0: [87,89,101,127,100,25,111,110,122,132,95,95,42,91,89,86]
1: [134,146,145,178,136,108,133,117,134,146,113,114,60,105,103,75]
2: [144,120,104,81,134,187,125,128,130,121,164,160,205,176,127,187]
3: [131,156,151,184,168,184,154,161,151,151,139,144,117,132,124,141]
4: [150,139,124,113,122,137,124,109,124,119,130,128,181,138,142,131]
5: [115,84,92,82,90,72,96,96,97,103,105,104,112,109,107,103]
6: [63,93,88,137,91,98,96,99,106,103,98,87,22,91,107,85]
7: [163,125,144,99,101,71,135,135,139,141,120,110,114,111,143,97]
8: [97,99,76,62,79,142,96,107,100,84,95,100,116,110,128,115]
9: [102,96,86,44,90,89,96,120,105,66,110,119,113,118,94,85]
10: [145,132,120,159,129,154,140,126,138,157,146,163,149,143,158,122]
11: [100,122,129,127,140,141,120,135,114,97,148,149,116,165,176,182]
12: [124,156,145,129,133,112,156,176,160,143,153,161,115,143,158,140]
13: [115,97,87,47,76,81,104,106,106,112,107,95,164,99,107,130]
14: [175,136,144,118,143,110,142,130,137,146,139,131,130,134,116,101]
15: [186,188,189,149,194,151,159,147,149,134,148,159,209,158,114,154]
16: [194,143,139,125,137,112,141,132,145,155,114,118,99,103,68,70]
17: [160,148,147,119,137,124,139,132,132,134,150,150,150,158,170,163]
18: [122,115,107,127,117,202,112,97,102,112,133,153,75,142,153,134]
19: [125,146,145,144,135,162,145,156,150,141,149,164,132,146,147,165]
20: [171,162,188,156,162,95,148,135,133,126,150,157,159,161,187,129]
21: [103,126,133,130,142,144,123,136,116,96,151,152,121,168,183,183]
22: [167,132,148,92,143,147,138,146,135,128,155,168,206,162,135,189]
23: [128,91,124,141,113,90,116,104,122,134,112,100,102,108,116,92]
24: [134,114,149,136,131,109,125,114,116,145,141,152,193,148,144,196]
25: [94,102,113,127,105,103,107,113,110,108,95,92,92,92,111,127]
26: [130,92,93,79,90,107,122,121,134,142,95,88,144,91,84,87]
27: [117,155,140,139,156,169,152,164,160,143,149,132,129,142,114,158]
28: [93,101,111,127,103,107,107,113,110,109,95,90,92,91,111,128]
29: [135,133,152,167,164,191,149,154,142,150,147,126,133,145,147,161]
30: [123,172,140,210,174,213,154,138,150,145,162,185,116,173,187,172]
31: [118,77,92,57,102,119,98,104,101,94,102,95,165,102,67,108]
32: [112,102,108,108,100,71,113,107,121,126,114,93,92,108,107,90]
33: [64,82,103,123,93,81,97,109,102,99,97,109,67,100,120,123]
34: [129,170,163,194,160,118,147,120,140,153,169,182,202,181,196,181]
35: [116,122,88,104,101,152,126,134,138,133,128,129,144,117,109,115]
36: [131,130,139,144,114,63,127,121,132,129,101,104,62,94,116,69]
37: [99,124,130,128,141,147,121,136,115,95,151,152,118,169,182,186]
38: [122,92,125,118,123,35,111,103,108,136,97,95,78,93,59,114]
39: [170,134,150,93,146,152,140,148,137,128,159,172,209,166,136,193]
40: [186,194,204,208,192,129,185,158,179,191,186,179,215,188,197,161]
41: [92,113,110,124,101,109,120,131,129,121,121,113,64,111,132,93]
42: [103,108,103,139,106,108,98,82,101,110,108,122,74,119,143,111]
43: [89,112,134,158,116,85,116,115,117,124,135,137,78,138,157,136]
44: [179,194,170,196,187,166,149,119,138,151,157,171,154,175,146,172]
45: [185,155,138,159,146,181,146,135,147,157,135,126,129,130,124,81]
46: [128,187,182,255,192,207,194,185,194,217,191,179,99,185,221,240]
47: [89,101,101,102,98,103,98,105,102,91,117,124,110,128,144,114]

[171,134,143,116,141,109,139,129,134,144,136,129,130,132,116,103] 14 7 16 4 45
[116,85,94,81,91,67,96,95,97,103,104,104,112,109,104,99] 5 32 9 47 13
[125,109,62,35,89,168,96,90,98,92,95,102,220,106,67,108] 31 13 8 26 35
[107,93,82,98,96,114,96,92,97,103,110,103,178,105,95,78] 31 5 26 13 8
[164,168,170,183,180,188,155,142,141,159,157,161,177,165,155,193] 44 29 15 30 34
[109,99,105,104,96,64,110,103,118,123,111,88,89,104,104,86] 32 5 23 25 28
[81,98,70,99,89,190,96,104,93,101,95,90,116,91,107,121] 8 28 25 35 47
[143,137,132,192,125,132,136,112,132,172,131,122,135,127,169,127] 10 29 45 19 17
[134,145,144,176,135,104,131,115,133,144,110,111,53,101,96,70] 1 36 23 16 41
[133,130,142,144,114,55,127,120,132,129,100,102,58,92,114,66] 36 1 23 32 0
[124,116,108,128,120,203,113,99,103,112,132,151,77,141,150,134] 18 11 42 37 21
[255,229,220,162,180,126,210,193,210,240,181,165,245,163,147,181] 40 15 44 34 20
[166,135,156,124,145,97,144,149,142,126,132,146,146,128,124,82] 14 7 16 4 12
[171,169,167,174,190,145,154,137,144,150,159,177,125,166,118,162] 44 3 19 15 29
[87,101,75,102,92,188,100,107,98,105,97,91,116,92,108,118] 8 28 25 35 47
[164,126,144,102,102,77,136,135,140,144,122,111,113,114,147,101] 7 14 23 32 36
[94,100,105,49,102,56,101,124,96,58,108,116,137,108,111,68] 9 5 13 47 31
[130,146,146,145,137,165,147,158,152,144,150,164,133,147,148,165] 19 27 29 12 10
[175,156,177,148,162,111,161,154,162,179,161,150,197,154,119,165] 15 22 17 39 20
[122,121,118,128,108,113,129,132,137,146,126,127,118,118,123,142] 35 23 14 41 43
[100,99,83,113,96,153,110,118,109,120,122,122,175,118,139,127] 35 4 47 8 13
[118,100,110,60,73,50,96,86,98,107,95,83,182,103,117,116] 13 5 31 26 9
[165,169,172,184,181,187,155,142,141,160,158,163,181,166,158,197] 44 29 15 34 30
[138,155,159,160,118,83,150,150,152,156,130,133,122,120,177,128] 12 7 20 17 14
[164,140,150,99,146,113,146,151,142,123,145,142,99,143,131,113] 14 12 7 17 19
[102,96,86,43,91,90,96,120,105,67,110,118,115,117,93,89] 9 5 8 31 13
[108,91,82,97,96,186,119,128,130,132,138,137,135,129,119,123] 35 18 8 4 47
[187,157,140,162,147,180,147,136,148,160,137,126,126,132,127,83] 45 14 10 3 29
[143,115,88,81,77,89,119,110,124,134,96,105,142,92,117,55] 26 32 5 13 7
[104,122,121,129,122,117,127,140,130,111,127,128,76,124,140,106] 41 43 42 47 23
[187,161,144,165,151,185,150,139,150,159,140,131,130,136,132,87] 45 3 10 14 29
[64,82,105,124,94,81,98,109,102,98,96,108,64,99,119,122] 33 25 28 6 42
[163,199,191,183,181,145,176,173,168,156,168,177,204,169,187,148] 40 34 15 44 20
[103,96,87,44,90,89,97,121,106,68,112,120,115,118,96,88] 9 5 8 31 13
[118,168,138,205,169,205,151,137,148,141,158,181,109,169,186,167] 30 29 3 19 44
[163,137,137,119,137,111,132,130,127,134,122,112,124,122,115,123] 14 7 4 23 16
[161,128,153,108,129,114,133,137,131,133,142,152,147,144,134,156] 17 14 4 24 19
[120,88,122,115,119,38,109,101,105,134,95,93,73,91,58,113] 38 0 32 23 25
[166,112,134,111,130,96,136,138,145,141,114,102,108,99,71,61] 16 14 23 7 36
[97,117,114,130,105,114,124,134,132,126,124,116,72,114,134,95] 41 23 42 32 25
[106,90,84,53,122,150,96,117,98,90,96,82,151,93,5,129] 31 26 13 9 8
[124,143,141,141,133,163,144,155,149,141,148,162,132,145,146,162] 19 27 29 12 10
[99,97,80,113,95,156,109,118,109,120,123,124,180,119,140,128] 35 4 47 8 13
[121,92,125,114,122,40,111,105,107,133,95,94,78,91,56,117] 38 0 32 23 25
[179,156,179,148,162,108,161,152,161,180,161,150,201,154,118,165] 15 22 39 17 20
[119,89,122,112,120,34,109,101,106,132,95,92,77,91,55,111] 38 0 32 23 5
[61,79,102,121,91,79,96,109,101,97,95,107,61,97,117,120] 33 25 28 6 42
[144,147,129,136,121,145,132,118,129,130,141,144,202,146,172,114] 4 10 17 24 19
[135,131,143,145,116,64,130,124,135,132,102,104,62,94,117,71] 36 1 23 32 41
[141,136,130,188,124,133,134,111,130,168,129,121,134,126,168,125] 10 29 45 4 17
[117,74,93,58,101,116,97,102,100,94,103,96,168,102,67,110] 31 13 26 5 9
[115,89,96,88,94,74,99,97,100,105,108,107,117,113,111,105] 5 32 47 9 13
[187,193,204,205,191,128,185,159,179,190,184,176,211,185,192,158] 40 34 44 15 20
[122,92,91,80,105,127,101,112,108,118,124,120,190,118,75,117] 31 13 35 26 4
[135,152,157,154,116,80,147,149,149,152,129,131,121,119,173,126] 12 7 14 17 20
[206,161,159,149,156,146,166,161,172,168,134,119,127,121,111,76] 45 14 16 3 27
[116,123,92,106,103,148,126,134,137,132,129,130,142,120,112,118] 35 4 26 47 10
[172,165,190,155,163,96,149,138,134,126,151,158,161,162,189,132] 20 17 34 12 44
[106,100,106,138,113,146,115,110,117,126,134,133,136,133,137,111] 35 47 4 10 42
[82,99,73,101,90,186,98,106,95,101,96,92,113,92,109,120] 8 28 25 35 47
[125,152,148,175,162,163,153,150,151,143,130,134,117,122,127,113] 3 27 29 45 19
[128,172,166,197,163,121,150,123,143,153,170,182,199,181,197,183] 34 44 20 40 17
[168,130,157,106,131,110,135,138,133,134,145,156,151,147,134,156] 17 14 4 22 24
